Here are some points:
{ -7, -12, -20,   8,  16, -30, -28,   6,  14,  -7,   6, -21, -11,  16, -56,  27,  37, -13, -42,  12,  12}
{  9,  21,   3, -10,   8,  14, -38, -14, -33,  -3, -17,  22, -12,   9,  35, -65, -29,  14,  41, -15, -37}
{ 12,  -8, -14,   7,   7,  53,  18,  20,  40,  13,  27, -10, -12, -12,  -9,   5,  16, -14,   2, -18,  33}
{-18,  -8,  18,  -9,  17, -37,  11,  10, -37,   6,  22,  40, -33,  -2,  -4,  17, -32, -38, -64,  22,   1}
{-15,  19,  30,  13,  21,  34,   4, -12,   2,  20,  48,  45, -10, -13,  17,   0,  10,   1,   4,  11, -10}
{ 18,  40, -11,  -1,  -6, -15,  10,  28,  29, -25,  37,  31,   3,  20,   6,  25,   3,  10,   5,  29,  36}
{ 29,  20, -31, -14, -63, -71,  17,  17,   2, -26,  -1,  13,  -5,  56,  23, -10,  10,  18,  -6,  43,   4}
{ 39,  19,   3,  14, -24,  59, -12,  28,  31,  58,  -1,  25,  43,  14, -11,   6, -37,  25,  14, -10,  -1}
{  8, -15, -15, -37,   8, -17,  20,  15,  -4, -22, -36,  -4, -22, -20,   9,  20, -24,  18, -12,   2,  14}
{ 16,   0,  24,   5, -10, -40, -25, -12, -11,  30, -14,  -8,  30, -10, -58,  19,  -2, -33,  27, -24,   0}
{-11,  23, -22, -26,  10, -29, -30, -21, -27, -64, -48,  -2,  -5,  -7,  14, -23, -45,  37,  28,   2, -26}
{ -7,  17,   5,  33,  24,   4, -31, -47, -28,  21,  10,  -2,  39,   4, -10, -29,   2,  17,  31,   3,  20}
{ 40,   0,  -8,  13,   4,  -4,  19,  31,  16, -23,  -4,   2, -48,  -4, -26,  27,  38, -18,   1, -13, -36}
{ -4, -23,   7,  28,   4,   8,   7,  32,   4,  -3, -27,  34,   5,  29, -20,  22,  -2,   1,   9,  23,  -2}
{ -9,  12,  14,   1, -18,  23,  -3,  44,   0,   8,  17, -10,   1, -18, -15,  23,   2, -15,  23,  -3,  62}
{ -1,  11, -34,   1,  -6, -13, -15,  52,  -6,   0,   7, -34,   2,  -5,  -4,  16,  -2,   1, -36, -31, -22}
10 more points follow, each with its number after it:
{ -4,  12, -34, -71,  27, -28, -34,  -5,  -6,  -8, -37,  15,  -6,   4,  30, -20,   8,  13,   7,   1,  22} 0
{ 43,  -1, -49, -15,   9, -32, -24,   1, -44, -20, -54,   3,   2,  17,  17, -12, -25, -27,  36,  11, -27} 1
{ 10,   2,   3, -48, -35,  -8,  14,   7, -14, -28, -23,  49,   2,  19,  45, -13, -10,  12, -14, -27, -23} 2
{-31,  -8,  23,  22, -20,  43,  -6,   3, -31,  -9,  20,  12,  -1, -41,  25,  -2, -18,  -1, -14,   3,   2} 3
{  2,  -5,  29,  32,   3, -11,  14, -17,  33,  41,  21,  24, -16,  18,   0,  -5, -40, -29,  14, -14, -17} 4
{-18, -27,  28,  36, -48,  36, -11,   5,   7,   6,  17,   6,  22,   8, -55, -22,  46, -19, -14,  39,  39} 5
{-15, -32,  15,  17,   6,  14,  16, -26,  -8,  20,   3,  16,   9, -14, -15,   3,  -6,  -2, -33,  14,   8} 6
{ 43,  19, -24, -29, -25, -10, -28, -24, -22,   6,  17,  46, -18,  22,  44, -23,  35, -12,  -3,  51, -22} 7
{-14,   9,  66,  45,  33,  15,   4,   2, -31, -11,  34, -21,  15, -20,  44,  11, -12,  -3, -26,   7,  -3} 8
{ 16,  25, -17, -41, -24,   9,  12,  -6,   2,  13, -24,  -6,   8,  13,  20, -20,   3,  -5,  16,  -1, -24} 9
Which of these numbered points is nearest to each point below, looking only along the 8 directions in which the first points spread most? Its number follows each.
{  2, -29,   0,  -5, -14,  -3,   1,  21,  15,  -7,  33, -33,  52,  -1, -61, -28, -16, -26,  38,   4,  36} > 5
{ 34, -11,  -5, -31, -16, -34, -38, -13,  22, -55, -77,  15,  -9,  22, -14,   2,   3,  35,  18, -11, -30} > 1
{ 20, -17,  27, -10, -27,   2,   9, -31,  24,   3,   5,  15, -15,  10,   4,  -9, -29,   1,  -6,  22, -18} > 4
{-31,  -8,   7,   3, -17,  55,   2,  -5, -18,  30, -56,  26, -12,  -9,  49, -24, -32, -29,   2,  23,   4} > 3
{-32,  24, -10,   2,   2,   1,  11,  11, -12, -22,  28,  17,  18, -20, -44,  18,   7, -25, -21,  -3, -55} > 6
{-39, -38,  17,  -5,  40,  59, -27,  -1,  -6,  45,  45, -15,  41,  -3, -24, -27,   8, -47, -18, -10,  55} > 8
{ -2, -15,   9, -47,  23, -30, -17, -19, -55, -59, -31,  15,  -8,   2,  24,  16,  32,  39,  42,  21, -13} > 0
{-26,   1,  17,  -8, -10, -18,  25,  -3,  48,   3,  39, -14,  28,   9, -17, -10,  15, -26, -38,  40,  52} > 5
{ 26, -25,  33, -43,  11, -48,  13,   3,  11, -16, -34,  62,  -1,  21,  58,   1, -15,  24, -41,   0, -27} > 2
{ 27,  43,  32, -40,  10, -30,  20,  -4,  -7,  -7,  37,   3, -15, -29,  42,  39,   0,  -8, -44,   8,  11} > 8
{  46,   24,  -37,   -9,    0,  -21,  -10,  -40,   -2,  -46, -104,   18,   14,   13,   26,  -14,   -3,  -50,   13,  -20,  -84} > 1
{ 40, -14, -21,   9,  -9,  -7,   4,   0,  72,  -9,  14,  13,  -6,   0, -25, -42,  19,  10,   1, -11, -28} > 9
{ 23,  -9, -27,  -9, -49, -42,  25, -25, -18, -29,  15,  33,  15,  -1,  -2,  24,  12,  16, -35,  41, -37} > 7
{  2, -43,   0,  23,  23, -22, -55,   8,  -8,  13,  51,  14,  14,   4, -48,   5,  28, -23, -64, -25,  -5} > 6
{-22, -10,  12,   1, -25, -29,  14,  17,  -6, -27,  -3,  43, -11,   6,  34, -17, -32, -24, -13,  24, -14} > 2
{ 28,  31,  -2,   3, -49, -19,   7,   2, -10,  -3,  12,  31, -18,  10,  -6,  -4,  -5, -24, -15,  40, -15} > 7
{ -6, -11,   9, -15,  -9, -11,  -8,   9, -42, -14, -85,   0,  -9,  35,  20,  -5, -33,  30,  22, -15, -40} > 1
{-15, -45,  -3,  15,  23,  30,  -4,   2,  -2,   7,  20,  33, -15,  -7,  22,  -3,   5, -10, -59,  26,  57} > 8
{-29,  -2,   4,  53,   7,  42, -28,  27, -30,  16,  59, -12,   5, -31, -35,  13, -11,  13,   9, -49,  36} > 8
{-19,  40,  40,   0,  32,  42,   1,  -3,  16,  10,  45,  22,   1, -11,   6,  18, -19, -11,   1,  22,  33} > 8
{  3, -15,  15,   3,  -9,  15,  48,   5,  54,   5,  37,  20,  -8,   5, -22,   8,   5,  -5,   1, -31, -14} > 4
{-46,  25,  52,  13,  19,   3,   0,  12,  -3,  39,  -8,  24, -21, -14, 101,  -5, -51,  29,  22,  -9, -10} > 3
{-14,   5, -61, -22, -15, -33, -31,   1, -27, -20,  45,   5,   7,  -5,  -9, -26,  39, -29, -21, -25,   2} > 0
{ 11, -19, -54,   9,  70, -21, -17, -40,  17, -35, -35, -57,  27,   5, -35,  -7, -11,  21,  44, -31,   9} > 0
{ -8,  -8, -53, -20,  32,   9, -32, -15,  19, -14,  33, -29,   8,   8, -12, -22,  -8,   0, -26, -18,   1} > 0
{ -8, -30, -24,  30,  18, -45,  16, -15, -21,  -9,   8,   7,  14,  12,  -9, -23,   4,   1, -37,  46, -43} > 7
{  1, -17, -25, -57,   1,   2,   0,  53, -26,  20,  19, -10,  19,  10,   1, -18,  30,   0,   3,  -8,   1} > 9
{ 23,  10,   3, -29, -17, -57,   3, -11, -23, -24, -22,  13,   3,  13, -14, -12,  10,  18,  32, -40, -22} > 1
{ -5,  18,  32,  26, -59, -38,  31,  33,  75,   1,  33,  26,  -1,  18,  12, -13, -16,  25, -11,  62,  19} > 7
{-38, -19, -11,  -6,  24,  12, -29, -18, -76, -14, -38,  12,   7,  29,  60, -22, -24,  53,  49, -10, -28} > 0
{  9,  18, -28, -33, -13, -19, -11,  12, -22, -52, -49,   1,  14,   2,   8,   7, -20,   4,  20,   4, -39} > 1
{ -1, -11, -30,   9, -21,   4,   1,  13,  38, -19, -39,  10,   6, -11, -31, -15,  -5,  -2, -10,  -7, -36} > 9
{ 45,  23,   5, -23, -21,  -6,  22,   7,  -3,   8,  -8,   8, -20, -22,  68, -18, -39,  40, -55, -27, -22} > 2
{-15,  42,  41,   7, -31, -18,  43,   2,   1,  17,  33,  13,  -9,  10,  22,  -5,  56,  11, -20,  12,   7} > 7
